One turn moves each row of this set onto another row. After a few examples, where does it send each row asked below?
z_906: [ -1  12  -3  19  15   1  10   2  -7   3 -22 -10]
z_698: [-17  14  -7   9  10   6   8  -1   0  13   3  16]
z_700: [-16  14  -1  15  11  16  -6  -3   3   3   0  -3]
z_152: [-18   8   6   1  15   6  11  10  -1   4 -17 -10]
z_606: [-11  19   4   4  -4   2  11   0 -11  20  -9   4]
z_928: [-14   9  -5   9  14  20  13   3   6   3 -15  12]
z_300: [-16   4   0   4   9  15   8  12   7   4   0   8]
z_312: [-11  28   0   6  14  -4  11  -5  -7  10 -12  -3]
z_281: [ -4  15   3  16  21  -1   8   1 -16   7   1  -2]
z_909: [-9 12 -4  6 11  4 16 -3  1  3 -9 21]
z_653: [-2 20 -2 16 -1 -6  3  6 -7  9 -6 -5]
z_42: [-12   3  -6   3  16  10  18   1  -6   9  -1  13]
z_240: [-11   5  -3   7  12  12  -4  12 -12   1  -6  18]
z_693: [-15  10  17   7   6  10   3  -1  -8  13  -3   1]
z_542: [ -2  17   9  18  21   8   4   0   1   5 -22   4]
z_489: [-11  15  -5  10  12  -9  16   7 -15  -3 -10   0]
z_226: [-13  13   4  17  12  -1  -5  20  -5   7  -6   3]
z_188: [-9 23 -5 12 -3 12 -6  2  4  4 -9  0]
z_739: [ 10  17   0  11  10   0  12   3 -11   6 -18  -2]
z_313: [  6  11  -2   2   4  12   5   8  -3  -8 -17   4]
z_962: [ -2   7   7  13   4  11  17  -3 -16  15  -6   2]
z_144: [ -9   6 -10   6  20  17   3  14 -12  -2 -14   5]
z_174: [ -5   9  -8   6  10  22   0   9 -13   8  -6  -6]
z_722: [ -7  12  -7   9   6   5  13   4 -15  12 -12 -14]
z_647: [-8 14 -1  8 15 15  2 11  5  9 -6 20]
z_979: [ -6  12   2   8  11  -3   6   7  -5   9  -8 -17]
z_246: [ -4  19   1  -4   9   5   0   5   6  -5 -14   8]
z_908: [-17  10   3  -9   4  10   4   2   1  -2 -11   8]
z_175: [ -1  22  -3  13  12  -7  -1  12  -7  10 -16  -3]
z_331: [-12  12   3  11  15  21  -1  -9  -2   5 -10  10]
z_566: [-12  20   9   3   3   4   3   8  -9   9 -20  16]
z_369: [ -4  11  -1  15  -3   1  15   6 -16   8 -16  12]
z_330: [-12   2   7  16   9  13  10   4 -17   1 -17   9]

z_606 moves to z_962
z_330 moves to z_566
Now find these:
z_722 moves to z_739
z_489 moves to z_312
z_906 moves to z_175
z_908 moves to z_331
z_647 moves to z_300
z_174 moves to z_313
z_42 moves to z_909
z_226 moves to z_152
z_700 moves to z_144

